Where one turn sends some rows of the set: a few examples, then the rows asked:
z_727: 10  -15  -3  -3  -9  10  14  5  6  1  0  -16  1  -15  7  3  -3  4  0
z_481: 8  14  4  -3  13  -11  -19  4  3  3  1  9  -6  -3  -7  -7  -5  19  5
z_377: 12  0  2  1  3  -21  -21  4  7  6  9  4  -3  -2  -4  -11  -3  12  9
z_813: 3  -10  3  2  7  14  3  10  -8  1  -21  17  2  -2  -7  8  7  -4  -8
z_370: 4  11  -13  7  -4  9  18  6  -15  -10  3  0  9  -16  0  8  2  -5  -5
z_289: 11  6  -11  5  -4  3  15  5  -19  -12  -8  9  5  -5  2  6  8  -9  -6
z_564: -5  -4  -9  5  -6  -3  15  -1  -14  0  -2  7  21  -11  0  8  7  -9  -3
z_757: 3  0  -4  8  2  22  7  19  -6  1  -5  13  -8  -11  -6  8  5  5  -10
z_776: 9  13  -1  -8  7  -6  -20  3  -2  15  -1  -3  -9  1  1  -2  -4  12  12
z_458: -1  -17  -9  14  -6  -3  -5  0  -8  1  -1  -4  4  -20  -13  10  -4  -13  -13
z_183: 3  11  1  11  19  -8  -19  2  7  5  3  3  3  -5  -18  5  -6  5  10
z_256: 3  10  2  4  16  -7  -26  6  1  6  5  3  1  -6  -15  -1  -9  5  10
z_391: 14  2  2  -2  10  -12  -26  2  0  7  -2  -3  -1  3  -6  -4  -5  0  14
z_919: 7  1  -3  -5  3  6  2  -6  -16  -6  -25  -1  -8  -12  -3  11  -5  1  -15
z_113: 11  -3  -4  2  -8  15  15  15  3  -4  2  0  -11  -14  4  1  2  15  -9
z_596: 10  -18  -9  -2  -17  -7  2  -5  -11  7  -10  -8  -6  -9  5  6  2  -5  -11
z_488: -1  -25  2  2  -1  3  10  2  8  2  -2  -6  16  -17  -4  3  -3  -1  -1
z_542: 5  -10  -1  9  1  -9  1  -3  -5  -18  -12  9  -2  -18  -13  2  -5  3  -21
z_282: 9  16  3  0  16  -13  -12  0  7  2  -3  10  -7  0  -9  0  -1  21  5
z_685: -2  -8  -8  0  -15  -9  9  -2  -5  3  -1  6  -8  -20  2  2  1  19  -20
z_91: 10  16  -3  -4  8  -5  -14  0  2  19  -3  -3  -9  3  0  6  1  13  13
z_612: 2  8  -5  8  3  -11  -15  5  9  20  15  -2  -3  -5  -7  4  1  12  12
z_449: 0  -24  7  2  5  0  7  2  3  -3  -16  14  14  -8  -8  2  3  0  -7
z_260: 2  6  -9  2  -7  -2  24  0  -9  -12  3  1  12  -17  5  2  1  6  -6
z_908: 2  -2  -8  9  -6  -6  15  4  -15  -10  -4  18  14  -8  -3  3  10  -5  -9
z_341: 15  0  -1  6  3  -23  -13  0  12  5  8  2  -4  1  -4  -5  2  13  9
z_258: 2  -2  -8  -5  -8  -5  21  -6  -12  -4  -6  -2  17  -10  9  4  5  -3  -1
z_826: 2  7  -3  2  4  -9  -22  6  3  18  14  -2  -2  -7  -5  -3  -4  11  12
z_82: 17  2  0  4  12  -13  -19  -1  5  7  -3  -6  -1  5  -8  3  -2  -3  15
z_732: -11  4  -9  2  -2  10  3  0  -13  9  -5  -1  -4  -24  -7  16  -5  8  -16

z_341 turns into -> z_612
z_826 turns into -> z_776
z_488 turns into -> z_727
Now these:
z_908 turns into -> z_564
z_732 turns into -> z_919

Where one turn sends some rows of the set: a few examples, then the rows asked:
z_503: 7  -8  -15  15  -31  25  -11  1  -3  -1  13  2  6  -18  -23  -11  -16  -1  6  0  9  -10
z_7: 0  -1  -11  -9  -13  0  -7  4  16  6  34  -6  -14  -4  -14  6  -12  -7  5  2  -10  0
z_544: 21  14  1  4  -13  21  11  -9  7  -9  14  6  -6  -7  -20  -7  -14  4  -2  -2  -9  11
z_196: 3  2  -18  -2  -22  21  5  1  -8  -1  5  9  -3  -7  -23  -15  -6  -3  -1  8  -5  -18
z_723: -12  -4  -11  17  3  8  -18  -1  6  -1  3  17  -1  -3  0  6  -12  -21  3  2  -2  5
z_164: 7  4  -30  10  -25  19  -5  -5  10  -4  22  24  -7  -8  -23  -17  -17  -5  9  -2  -2  -18
z_369: 1  8  -14  -9  -6  11  -18  -8  12  14  27  -6  -7  -14  -20  -2  -22  -19  19  5  -8  -1
z_722: 23  5  -13  1  -20  24  -18  0  8  3  18  18  -3  -4  -21  1  -9  -10  14  19  16  23
z_51: 2  0  -25  14  -26  23  -5  5  -5  -1  19  20  -7  -9  -24  -7  -13  -5  -9  4  -5  -14
z_249: 14  2  1  10  -9  23  5  -15  11  -5  10  2  0  -13  -20  -10  -2  -1  -5  -16  7  3
z_297: 15  12  -17  10  -7  23  -7  -18  15  -12  11  28  -2  -10  -14  -8  -14  -8  1  -19  0  7
z_66: 11  13  -18  7  -24  14  0  5  3  -7  15  9  6  -2  -21  -17  3  7  -8  1  6  -6
z_944: -8  -8  -18  -10  -6  9  -8  7  19  15  29  5  -5  -3  -10  -5  -16  -5  8  11  -9  -3
z_523: 0  0  -13  11  5  9  -15  4  12  0  27  23  -3  2  -5  7  -14  -26  11  13  -2  -1
z_24: 18  3  -16  3  -23  19  -26  5  13  10  19  17  4  -5  -13  -2  -15  -7  28  11  17  1
z_339: 27  14  -18  -3  -21  20  -21  -8  13  7  19  11  2  -8  -25  -8  -8  -1  22  10  10  7
z_768: 24  8  -10  -1  -14  19  -25  -3  18  7  17  15  6  -6  -10  2  -14  -7  25  1  14  13
z_135: -3  0  -13  5  -7  -7  -7  -2  22  8  20  -2  -4  -5  -11  -1  -19  -8  10  5  -17  -4
z_562: 17  13  -9  6  -8  21  -2  -13  9  -4  15  15  -3  -10  -19  1  -12  -2  -14  -17  -12  12
z_561: -5  4  -21  19  -21  12  -2  3  -2  -7  5  9  -6  -8  -24  -16  -6  -3  1  7  -3  -13
z_6: 9  16  -8  11  -5  10  0  -15  11  -11  0  5  -2  -10  -20  -8  -4  -1  -4  -12  -9  11
z_5: 14  16  -12  7  -15  16  -2  -2  4  -11  9  12  9  -2  -16  -11  4  4  -12  -7  8  5
z_131: -6  5  -12  2  1  23  -27  -7  -3  6  12  11  -4  -14  -11  3  -17  -31  13  4  6  7
z_982: 5  -11  -6  -11  -2  5  1  -4  19  7  21  1  -2  -5  -9  4  -17  -10  13  3  -16  -6
z_841: 3  -7  -10  16  -22  25  3  -2  1  -2  13  4  -4  -10  -24  -16  -3  -4  -1  -1  11  -15
z_654: 2  -4  -24  10  -29  22  0  0  1  -2  6  18  -2  -5  -22  -26  -12  1  4  3  0  -5
z_430: 2  -4  -10  -8  -11  -2  -7  -6  16  8  23  0  -11  2  -7  -5  -21  -13  19  12  -13  7
z_884: 25  5  -14  -3  -23  21  -15  0  11  5  23  13  -4  -4  -24  0  -10  -6  16  19  13  20
z_230: 17  6  -21  -2  -23  25  -17  12  16  14  18  23  2  -3  -18  -4  -18  -6  16  5  16  13
z_743: 6  3  -10  16  -22  29  3  5  -11  -11  9  17  -7  -5  -19  -11  -12  -4  -1  12  3  -4
z_827: 9  4  -9  -11  -16  -6  -15  -14  14  1  26  -6  -7  -1  -2  1  -10  -6  7  6  -2  5
z_295: -7  -8  -8  4  -3  11  -16  -4  0  0  7  18  -9  2  3  1  -16  -26  13  11  2  15
z_41: 1  4  -6  -3  -2  6  -8  -8  14  22  25  -1  -7  -5  -10  -3  -21  -21  6  7  -8  -10
z_269: 14  11  -4  -5  -4  23  6  -15  0  -7  -2  10  3  -9  -17  -7  -5  -4  -6  -10  -6  6
z_859: -4  -4  -13  4  -15  6  -25  -5  -5  -5  13  11  -6  1  6  3  -6  -18  3  12  14  4
z_453: 6  4  -10  4  5  3  -10  0  22  3  33  15  -3  1  -8  7  -15  -21  13  9  -10  1
z_898: 14  7  -12  4  -14  21  2  -15  11  -6  1  15  2  -6  -17  -18  -11  3  0  -16  -4  18
z_431: 20  8  -17  -4  -19  24  -17  7  20  12  17  22  3  -4  -17  -2  -18  -5  15  1  15  19
z_707: -6  1  -4  7  6  18  -16  -8  2  15  12  13  -5  -4  -2  3  -16  -30  1  6  4  -2
z_40: 18  3  -4  9  -17  24  -9  -14  8  -5  10  -1  10  -20  -19  -4  -14  0  2  -17  4  11
z_633: -9  -5  -9  5  -2  16  -18  5  -2  -4  15  14  -10  -3  -1  13  -6  -21  -3  -2  7  11
z_472: -9  -6  -10  -2  10  20  -15  1  11  6  13  18  1  -3  2  4  -11  -15  0  0  2  17
z_67: 22  12  -17  3  -17  27  -26  -7  5  2  11  21  4  -7  -20  -6  -5  -8  19  10  19  11
z_167: -7  -17  -8  3  3  19  -9  1  2  0  6  20  0  -4  1  8  -12  -23  8  4  0  -3

z_827 turns into -> z_164
z_841 turns into -> z_707
Now these:
z_339 turns into -> z_24
z_453 turns into -> z_66
z_898 turns into -> z_430
z_7 turns into -> z_51
z_503 turns into -> z_131
z_472 turns into -> z_544
z_884 turns into -> z_230
z_269 turns into -> z_982
z_561 turns into -> z_723

Where one turn sends some rows of the set: a few examples, then the rows asked:
z_115: -3  -8  -11  3  -2  -8  -4  12  1  -4  -13  8
z_285: 1  -4  -13  1  -7  11  -2  12  19  5  4  7
z_969: -12  6  -9  6  14  0  1  -3  7  -2  11  17
z_318: 0  13  9  8  0  -19  -8  -5  11  -3  25  6
z_981: 24  7  -4  4  7  -3  0  6  -2  -11  16  -11
z_681: 4  3  8  -8  1  3  -2  23  -4  0  14  9
z_163: 5  -3  -11  6  -4  -10  -2  14  -7  -6  -12  4
z_983: 17  -4  -11  -1  1  3  -6  3  20  4  8  17
z_923: 6  13  -12  8  5  -5  2  0  -7  19  9  1
z_157: -13  4  -7  10  14  1  1  -2  -1  -12  11  11
z_725: 14  4  -11  0  8  -6  -11  -9  -3  -16  17  -10
z_653: -3  2  13  9  -7  -8  -21  -5  2  -14  5  -1
z_110: 16  -3  18  11  -5  -14  -12  8  -4  6  9  -2
z_468: -5  -2  11  10  -8  -10  -22  -2  5  -11  1  -2
z_143: 4  14  11  6  -3  -17  -6  -3  6  -2  26  1
z_121: 15  1  17  15  -3  -12  -11  9  2  12  8  0
z_28: 10  11  2  13  -2  -21  -14  -2  2  16  5  6
z_869: 3  -6  -7  1  -4  14  -3  10  22  3  5  3
z_902: 24  5  -2  6  7  -4  -2  7  0  -15  14  -11
z_193: 9  -6  -2  7  8  2  -9  1  -4  -11  15  -19
z_557: 6  16  -5  -16  -4  -6  -13  5  -3  -3  12  14
z_497: 12  -2  -15  1  1  7  -6  4  16  9  6  18
z_958: 11  -8  -3  5  7  2  -9  3  -7  -11  11  -19
z_867: 0  5  11  15  -6  -14  -8  13  7  -9  -6  5
z_482: 0  -13  -16  -5  -2  0  -8  -1  18  7  14  6
z_255: -16  3  8  16  7  -12  -9  -2  6  2  17  4
z_603: -7  -4  0  -11  1  5  -20  4  -10  5  11  5
z_18: -2  -13  -18  -2  -1  2  -5  4  15  6  13  12
z_735: 6  10  -10  6  2  -4  3  6  1  23  2  4
z_534: 17  4  -11  2  6  -8  -12  -9  -3  -11  16  -12

z_534 turns into -> z_902
z_867 turns into -> z_255
z_603 turns into -> z_557
Now these:
z_121 turns into -> z_468
z_285 turns into -> z_18
z_958 turns into -> z_725
z_653 turns into -> z_143
z_115 turns into -> z_969
z_163 turns into -> z_157
z_482 turns into -> z_983

